One vector is turned by the same rotation once a step. Each row is the vector after some number of steps, and that number follows the row.
The counts run from 0 to 623.
[114 101 118 124  96  95 165 104 148 138 131  94 113 124 104 102 105 130
 175 163 125 107 135 130  92 108  93 160 152 146 115 111 138 130  92 130
 123 159 156 151 166  75 155 122 123  89  76 166  68 119 132 157 119 166
 172 162 149  96 113 156 109  92 150 148 101 155 117 115 116 132 156 162
 114 128 109 116 108 132 141 153 117] => 39
[138 132 143 102 108 123 141 123 147 133 132 155 100 167 166 112 123 121
 131 143 107 117 138 181 158 148 101 126 132 117 151 104 117 165  85 195
 102 136 110 103 128 131 112 141 124 148  98 156  60 163 133 168 105 120
 182 154 141 124 106 134 119 126 151 166 143 105 106  69 143 123 132 124
 144 118  99  89 174 121 116  79 142] => 20
[149  81 113 129  71 120 104 110 105 142 129  99 131 126 144 112 139 166
 195 156 141 127 121 166 105 144  73 176 140 120 131 110 145 111 107 116
 114 155  94 140 138  93 119 156 150 107 124 132  97 138 157 173 120 143
 174 189 137  76  91 138 121 128 147 138 127 119 148  98 132 132 172 137
 151  77 141 124 113 129 159 112 122] => 142
[165 118 135 105  92  87  97 127 123 123 110 137  93 153  88 118 116 133
 157 162 120 101 124 176 171 131  83 146 117 134 140 107 145 185  97 173
 105 132 164 129 142 101  97 139 116 127 117 135 117 138 133 138  69 146
 131 172 128 120 130 129 121 103 155 160 158 122 108  83  96 111 163  83
  96  89 121  89 129 128 107 128 113] => 146
[125 130 117  95  80  70 124 117 136 145 126 150  73 126 112  75 141 133
 197 141 113 136 129 192 160 137  83 124 128 134 158 100 138 160  88 143
 119 152 146 146 127 112 120 105 106 139 127 117 116 128 149 139  87 140
 175 168 123 121 107 123  96 115 122 163 166 158 101  81 142 118 145  93
 132  87 118  84 127 144 112 156 102] => 476
[141 133 142  91 115  99 112 118 119 129 144 132  82 164 138 118 111 113
 189 135 120 114 155 175 163 152  93 125 122  79 147 102  92 171 107 176
  91 131 114 131 135 127 108 125 136 142 104 147  72 117 150 129  90 107
 155 150 134 110 111 120  85 140 106 153 123  87  89  85 156 123 138 112
 129  95 128 106 131 114 154 101 124] => 167
[134 137 137  92  89  84 118 107 150 139 111 133  92 124 115  81 147 130
 192 158 109 135 134 176 140 122  86 122 110 127 145  73 136 164  97 149
 117 165 154 119 154  95 118 125 121 138 123 123 133 148 142 136  74 136
 151 153 113 108 109 113  94 119 144 164 163 147 104  81 122 111 158 100
 105 116 123 100 123 128 116 148 105] => 330
[157 110 137 103  65  88 148 110 113 160 116 124 114 158  99 115 148 116
 120 144 135  85 134 191 194 135 156 132 122 153 157 126  86 178 146 159
 114 140 167 103 149 135 111 116 129 120 120 158  97 144 140 147  80 125
 147 113 112 119 142 128 111 145 136 131 153 143 157  50 144 142 119 118
 108 121 121  98 168 134  93 156 116] => 562
[135  87 108 112  60  83 159  83 113 141  99 112 109 113 129  69 150 135
 148 120 151 102  97 159 125 134  89 143 113 181 140 133 138 121 112 122
 118 164 142 126 133 102 124  97 113 102 136 151  77 123 135 150  91 135
 161 132 117  91 113 137  65 127 135 124 176 162 144 126 113 145 115 101
 118 108 131 145 140 145 144 155 119] => 360
[ 87  80 122 107  71  73 150 106 120 136 137  88 106 137 111  70 121 123
 189 118 122 116 134 177 144 137  94 123 129 132 124 121 108 137 106 118
 127 144 154 162 112 125 126 100 132 132 115 138  87  78 146 117 107 120
 185 147 131 111  93 114  93 145 107 148 133 159 135  95 143 130 132 118
 143  88 130  96 137 154 172 139 100] => 9
[188 129 100 107 118 143  96 105 123 109 129 123 111 160 145 150 135 118
 180 166 159  99 145 145 175 170  97 159 136 125 185 146 116 138 131 161
  82 161 107 122 159 138 113 130 124 125  96 195  66 154 138 150  89 130
 110 103 133 113 131 146  82 160 141 147 147 116 122 119 178 127 142 137
 123  93 118 145 137 131 116 131 133] => 49
[134  74 134 123  62 134 134  76  91 123 126  98 134 145 155 114 143 157
 140 123 161  89 117 166 112 160  93 160 125 132 135 149 132  92 131 130
 107 149  98 109 157 117 114 146 137 102 112 177  61 125 138 188 112 125
 162 142 115  73 102 155  84 148 125 122 143 102 141 100 149 147 146 139
 135  95 144 151 156 119 171 101 115] => 289
[142 124 110 103 105 106 138 131 168 152 150 100 105 141 149 105 129 109
 228 169 133 144 148 177 164 137 105 150 157 106 157  93  82 148 118 140
 113 170 127 171 147 132 147 120 103 132  88 164  91 134 136 144 122 131
 179 125 145 111 109 136 112 144 121 159 102 133 105  90 174 132 138 174
 147 107 122 101 114 118 116 151 114] => 433
[128 103 139 123  63  74 102 115 108 149 122 118 102 150  97 109 127 150
 195 141 136 117 138 169 123 116  84 151 112 121 124  96 126 167  94 123
 130 135 137 134 164  73 102 132 130 128 132 129 120 118 150 161  92 152
 174 185 119  98 101 122 105 106 136 145 133 113 119  83 122 123 158  99
 127  89 148 103 108 123 137 159  96] => 293
[104 102 102 123  61  92 175  93 133 146 123  97  99  99 144  71 129 129
 145 125 150  95 117 138 122 138 110 126 130 181 125 140 144 131 105 125
 120 156 141 138 130 101 146 114  94 107 117 153  53 148 136 159 122 166
 193 128 143 119 126 143 100  99 140 133 146 167 117 139 137 157 112 132
 131 111 109 106 150 143 126 160 107] => 127
[122 121 135 129  85 106 140  85 122 168 120 109 121 100 143  98 129 131
 179 145 123 110 134 128  84 109  93 161 130 129 122  91 150 127 114 153
 103 183 117 112 177  73 121 128 122 105  88 135  78 137 159 184 105 133
 174 161 129  74 104 134 123 105 168 134 144 127 116  83 119 145 133 135
 122 131 126 114 107 106 150 137 117] => 565
[118  79 164 142 110 104 123 131  92 133 144  78 109 149  93 126  97 140
 146 114 134  75 143 155 115 123 116 149 123 102 105  91 110 136 120 159
 119 143 136 117 163  97 107 142 168 100 101 137  62  97 163 147 104 110
 180 150 151  83 105 128 107 132 154 119 118 140 147  71 111 152 159 133
 125 109 132 109 129 130 166 102 118] => 452
[140 129 108 128 117 117 105 103 134 137 114 116 103 120 134 120 122 134
 209 163 117 110 138 148 122 140  64 167 149 118 142  84 161 130 108 169
  94 183 112 131 151  81 113 150 129 115  92 120  99 158 160 164  99 130
 146 153 151 106  98 136 141 106 182 159 138 145  98  82 114 119 162 122
 111 110 113 120  99 136 141 122 138] => 33
[139  86 100 122  93  89 128 148 138 122 123 112 103 124 113  85 124 134
 145 148 142 115 123 160 147 139 108 126 135 148 157 105 152 142  80 160
 121 183 167 167 106  95 143 129 115  87 121 150  74 142 142 139 130 156
 191 155 151 129 127 131 127 109 156 118 139 187 142 120 115 161 151 133
 158 100 105 100 124 160 105 153 130] => 425
[167  74 144 110  86 119 144 104 112 115 117 116 111 180 125 119 109 154
  94 119 136  99 116 197 150 152 124 141  99 145 114 109 120 127 104 165
 109 151 145 100 139 127 115 143 157  93 128 171  60 110 116 153  95 103
 173 142 112  83 104 134  67 147 135 131 141 118 155 109 121 135 149 112
 128 109 138 130 178 115 144  91 140] => 138
[118  45 109 115  74 113 149  86 111 144 116  57 131 138 133  79 124 146
 146 124 133  92 113 172 129 143 106 143 147 125 104 111 121 115 108 106
 107 165 125 156 136 141 139 146 149 104 115 120  70 119 149 142 135 100
 175 137 141  75  88 137 116 155 150 145 145 143 152  81 136 146 154 137
 152 103 129 108 134 139 177  90 115] => 339
[165 123 105 119 121 122 140 106 170 122 125 126 100 120 132 126 127 132
 174 189 137 127 118 144 138 125  92 159 150 165 154 126 164  88 116 155
  97 189 136 144 139  95 142 127 107  91  78 202  87 153 125 149 124 148
 157 155 146 106 119 156 109 108 164 142 155 150 111  85 124 130 161 143
 104 128 114 122 130 140  99 149 155] => 120
[138  80 115 121  76  86 132 121 126 137 108 117  86 121 154  69 119 109
 174 122 130 130 128 172 141 150  81 135 122 126 123  98 138 149  90 137
 112 173 140 159  96  99 129 120 104 102 133 119  76 102 145 145 116 130
 208 166 148 115 106 103  91 129 129 130 135 163 113 137 129 139 141 111
 160  90 128 101 102 147 156 138 120] => 46
[185 118 110 127  98 103 133 109 154 143 101 155 104 116 161 117 108 111
 176 148 139 129 114 150 141 151  81 148 129 162 150  93 163 129 110 164
 100 189 145 144 110  77 130 123 100  95  90 155  85 131 129 165 110 144
 187 159 150 111 110 131 101 111 152 136 142 155 111 120 130 142 144 132
 145 118 120 114 101 128 126 142 148] => 83
[166  91  94 112  82  99 117 146 148 110 126 132  79 130 115 115 103 150
 161 159 151 122 145 147 144 146  89 130 116 132 167 109 142 162  96 159
 111 163 174 159 108  84 145 122 106  91 120 144  74 140 137 149 109 171
 202 159 154 122 132 144 100 113 147 121 129 174 130 150 117 144 138 117
 152  93 113 106 125 150 106 164 123] => 45
[118  82 120 134  96 103 157  83 127 150 136  92 115 120 121 100 112 117
 149 151 122  97 121 136  79 109  93 153 143 147 107 102 161 111 106 152
 123 170 123 141 160  85 141 130 126  90  85 148  71 117 142 159 135 149
 186 170 156  98 103 149 128  86 153 141 118 152 122  88 104 150 147 157
 108 126 109 109 118 127 147 143 132] => 419
[198 106  91 119  90 124 143  73 146 124  97 107 127 144 137 119 133 109
 186 162 136 109 108 154 146 148  83 163 133 135 136 121 155 116 109 146
  64 166 119 133 155 127 136 144 120 104  81 160  90 138 126 141  72 128
 114 132 128 101 116 146 102 129 144 184 156  94 106 123 133 106 165 120
  90  85 130 144 101 122 143 128 126] => 347
[147  99 137 126 106 120 112 138 139 130 135 106 106 116 156 114 138 178
 188 144 142 145 144 169 110 123 101 169 126 105 154  65 108 125 119 144
 119 190 118 144 154 105 127 130 139 102 110 155 101 128 158 162 138 101
 190 150 145  76  85 124  97 148 156 117 131 160 155  85 147 147 151 148
 149 109 125 110 120 124 142 125 130] => 484
[115 141 105  89  98 111 104 113 116 124 132 105  81 137 145  81 143 129
 201 131 132 124 154 169 159 168  85 128 144  96 176 116 105 143 105 158
  78 150 104 142 121 139 103 129 134 158 107 131  62 153 169 126 104 119
 155 127 138 120 104 128 101 130 130 159 165 131 102  89 166 128 129 103
 148  81 113 113 149 158 147 101 106] => 129
[165 107 105 112 105 137 106 103 122  98 133 102 108 162  79 143 126 140
 147 175 158  77 136 140 164 156 123 163 126 127 171 157 138 152 122 158
  88 148 148 125 165 122 132 151 129 106 103 178  57 161 150 126  99 168
 107 108 152 130 145 173 117 126 157 143 143 134 130 106 118 125 146 134
  97  88 107 116 140 159  95 132 124] => 575
[103 113 127 110  72 115 135  88 109 135 121 115 110 153 122  91 123 138
 173 157 110 104 113 155 111 149  76 150 131 121 117 138 138 146  72 138
 112 116 103 102 149 129 116 149 124 150 118 155  64 150 139 169  98 159
 149 158 115 110 100 141 108  84 143 185 139  84  80  91 137 119 151 126
 125  97 110  94 159 104 151 108 119] => 406
[148 100 105 119  94 110 133 131 131 105 133 107 102 163  77 139 113 145
 142 168 167  90 139 150 159 138 114 137 116 150 171 145 129 155 105 149
 119 129 182 144 158  95 147 128 115 106 119 186  62 145 127 137  89 186
 143 133 152 127 144 160  90  91 142 131 122 157 121 148 135 134 138 127
 118  90 117 115 149 146  92 172 118] => 44
[116 130 144 106  95  77 155 100 123 155 130 112  88 147 100 102 123 100
 157 134 133  89 160 166 148 126 119 124 104 117 133  98  84 207  91 175
 121 116 162 104 159 105 109 104 117 136 116 130  62 135 142 137  85 143
 163 119 134 121 134 119  83 106 137 155 127 139 106  90 135 128 116 119
 116 113 107  90 148 115 120 145  93] => 248
[158  86 137 111 114 123 104 141 138 121 133  98 122 132 123 123 119 170
 191 159 132 137 144 184 114 121  99 177 118 113 131  65 125 122 111 132
 113 181 151 142 154 107 137 152 155  98 114 151 103 126 143 160 140 118
 176 156 143  76  89 118 108 137 156 123 111 142 148  90 131 138 179 147
 141  92 133 106 119 125 131 125 123] => 104
[125 106 124  93  75  99 139 104 127 111 115 146  94 158 139  89 116 116
 131 132 120 104 115 173 155 165  72 116 125 143 149 159 149 119 104 168
  96 125 112 125  99 137 108 122 106 135 108 158  58 143 127 160  93 139
 172 170 116 114 111 147 110 120 114 165 153 106  86 112 139 118 130  92
 138  97 108 112 171 141 139 106 143] => 589
